The same turns and mirrors carry the whole set onto itself, and each row onto the other rows of its family. Which rows share a family with each named row? Give them in list order.
These 28 rows form 7 families of 4 rows each.
q23: -1.21  -1.65  -0.52  -1.76  -1.74  -1.96  -4.16  0.40  -1.36  0.09  -1.62  -0.61  -0.63  -3.00  1.64
q896: -0.47  -0.09  -2.82  -1.42  2.05  0.29  -1.21  -2.13  -1.09  1.13  -1.29  -0.99  -0.18  -2.29  -0.91
q140: -0.64  1.04  0.51  1.64  1.88  0.61  -1.42  -3.65  1.59  -1.06  0.94  0.23  -0.70  -1.09  -1.36
q519: 0.44  0.36  -0.25  1.21  2.43  -0.03  -1.12  -2.89  2.38  -1.00  1.31  -0.18  -1.60  -0.79  -0.98
q492: -1.83  -1.61  2.73  2.45  -1.23  -1.22  -3.47  -0.47  0.58  -2.36  -0.14  0.37  -2.81  -1.04  -0.44
q316: 0.12  1.00  0.78  0.70  2.46  1.24  -1.31  -2.82  1.90  -1.37  0.12  0.17  -0.61  -0.60  -1.30
q222: -2.12  -2.30  -0.37  -0.69  -1.64  -1.55  -4.98  0.32  -1.73  -0.09  -1.91  -0.80  -0.50  -1.16  1.86
q302: -0.41  0.05  -0.35  2.38  1.48  1.13  -1.46  -2.79  1.81  -1.47  0.25  -0.07  -2.18  0.26  -1.98
q544: -0.18  -0.18  -2.75  -1.68  1.20  1.10  -1.57  -1.76  -1.03  -0.51  -2.38  -1.08  -0.58  -3.42  -0.62
q109: -1.42  -1.42  2.54  2.42  -1.35  -1.48  -3.59  -0.05  1.09  -2.44  -0.61  0.02  -2.63  -0.93  -0.83
q451: -1.57  -1.01  2.22  2.03  -1.43  -1.85  -3.17  0.11  2.40  -1.34  -0.24  -0.26  -3.10  -1.14  -0.60
q867: -1.65  -2.76  -0.58  -1.03  -0.62  -2.49  -4.29  0.21  -0.39  -0.63  -2.11  -1.14  -1.32  -2.26  2.23
q450: -0.57  -2.72  -0.33  -0.11  -2.30  -1.90  -4.01  0.50  -0.87  0.42  -2.11  -1.98  -1.19  -2.08  1.48
q202: -1.18  -0.85  2.53  2.76  -0.88  -1.60  -4.52  -0.06  1.31  -1.41  0.82  -0.57  -2.23  -0.96  -0.74
q456: -0.05  -0.69  -2.16  -2.41  1.16  1.75  -2.11  -1.61  -0.54  1.29  -1.78  -1.39  -1.09  -2.74  0.53
q973: -1.43  -1.12  2.81  2.82  -1.59  -1.87  -2.74  -0.79  1.29  -2.22  -0.34  -0.04  -1.42  -0.33  -0.62
q149: -0.87  -1.34  1.74  2.11  -1.98  -1.53  -4.80  -0.20  1.92  -2.22  -0.18  -0.09  -2.38  -0.55  0.30
q252: -0.95  0.50  -2.70  -2.37  0.26  1.35  -1.16  -1.75  -0.44  0.88  -1.84  -1.12  -1.00  -2.39  -0.12
q206: -0.09  0.32  0.00  1.36  1.08  1.14  -1.04  -3.99  1.55  -0.51  0.95  0.47  -1.93  0.00  -1.21
q270: -1.16  -2.65  -1.07  -0.27  -2.06  -0.84  -4.88  0.77  -1.17  0.59  -1.89  -1.03  -0.71  -1.92  1.41
q940: -0.24  0.11  -3.00  -1.64  0.49  1.21  -2.24  -1.84  -0.74  0.42  -1.09  -2.00  0.47  -2.35  -0.69
q961: -0.42  -2.10  -0.77  -1.12  -1.74  -2.64  -4.37  0.55  -0.79  0.08  -2.58  -0.99  -0.94  -1.70  1.48
q212: 0.95  0.44  -0.37  1.26  1.48  0.36  -0.77  -3.01  1.86  -1.02  -0.35  1.14  -1.94  -0.09  -1.77
q249: -0.63  0.22  -2.49  -2.26  0.80  1.06  -1.05  -1.57  -0.47  0.81  -1.69  -1.44  -0.89  -2.78  -0.15
q40: -1.21  -1.55  1.98  3.73  -1.34  -1.70  -3.77  -0.62  0.51  -1.59  0.17  -0.17  -1.79  -0.67  -0.26
q969: 0.45  0.10  -0.17  1.21  2.60  0.44  -1.07  -3.10  2.03  -1.55  0.49  0.02  -1.72  -0.32  -1.25
q472: -0.43  -0.10  -2.58  -2.39  1.05  1.67  -2.51  -2.14  0.03  1.19  -1.17  -1.03  0.18  -2.37  0.06
q127: -0.43  -2.20  -0.98  -0.85  -1.69  -2.22  -5.03  0.60  -0.94  -0.25  -2.68  -1.23  -0.59  -1.66  0.86

The rest of the family of q472: q140, q270, q40
The rest of the family of q867: q544, q451, q212
The rest of the family of q149: q23, q896, q302
The rest of the family of q222: q202, q206, q940

